Some points, each followed by its number:
[-0.35 -0.10  0.21 -0.37 -0.60  0.45  0.18  0.27] 0
[-0.03  0.14  0.74  0.20 -1.32  0.10  0.84  1.06] 1
[ 0.46 -0.09 -0.18  0.34 -0.86  0.24 -0.04 -0.05] 2
[ 0.10  0.09 -0.47  1.09  0.88 -0.20  0.26 -1.12] 3
[ 0.21 -0.07  1.66  0.94 -1.45 -0.56  1.28  0.07] 4
[ 0.25  0.33 -3.56 -2.95  4.20 -0.68 -2.52 -2.64] 5
[-0.14  0.31 -0.08 -0.06 -0.27  0.23 -0.25  0.60] 6
[-0.90 -0.04 -0.11 -0.09  0.87  0.14  0.70 -0.39] 7
[-2.20 -0.43 -0.76 -0.38  0.81  2.75  1.48 -0.94] 8
[ 0.29  0.28 -0.15 -0.59  0.06 -0.39 -0.48  0.17] 9
[ 0.58 -0.38  0.78  0.75  1.23 -1.18 -0.32 -2.10] 10
[ 0.07 -0.05 -0.32 -0.22  0.55 -0.49 -0.54 -0.08] 11
[ 1.42  0.25 -0.35  1.46 -0.19 -1.35 -1.33 -0.99] 12
[ 0.64  1.03  1.52 -0.03 -4.11  0.42  0.79  3.55] 13
[ 0.29  0.09 -0.35 -1.28 -0.36 -1.13 -0.72  1.92] 14
[-0.87 -0.59  2.42  1.08 -1.93  2.68  2.14 -1.40] 15
[ 0.00  0.14  0.25  0.20 -1.33  1.24  0.62  1.32] 16
Which three points above are nearest to each new point by angle? Their numbers follow each, smallest number first.
[ 0.37  0.50 -0.52 -0.73 -0.04 -0.38 -1.27 -0.07] 5 9 11
[-0.31  0.22 -0.69 -0.11 -0.27  0.73 -0.10  1.92] 6 14 16
[ 0.18  0.03  0.54 -0.66 -0.75  0.09 -0.07  0.88] 0 1 13
[-0.37 -0.85  1.32 -0.39 -0.66  0.80  1.49 -0.41] 0 4 15
[-0.83  0.19 -1.91 -0.84  2.53  0.00 -0.73 -0.80] 5 7 11
[ 0.72  0.32  0.29 -0.08 -1.23 -0.59 -0.43  1.30] 1 13 14
[ 0.59  0.54 -0.41 -0.55 -0.38 -0.54 -0.25  1.26] 6 9 14
[-0.28 -0.33  0.21  0.56  0.05  0.45  0.59 -0.32] 7 8 15
[-0.08  0.11 -1.02 -0.02  0.82 -0.85 -0.54  0.44] 5 9 11
[-1.13  0.85 -0.32  0.17  1.75 -0.18  0.28  0.45] 5 7 11
[ 0.05 -0.34  1.33  0.62 -0.78  0.71  0.60 -1.26] 2 4 15
[-0.48 -0.22  0.97  0.17 -0.78  0.90  0.87 -0.56] 0 4 15
[-1.13  0.13 -0.04  0.10  0.54 -0.13  0.78  0.13] 3 7 8
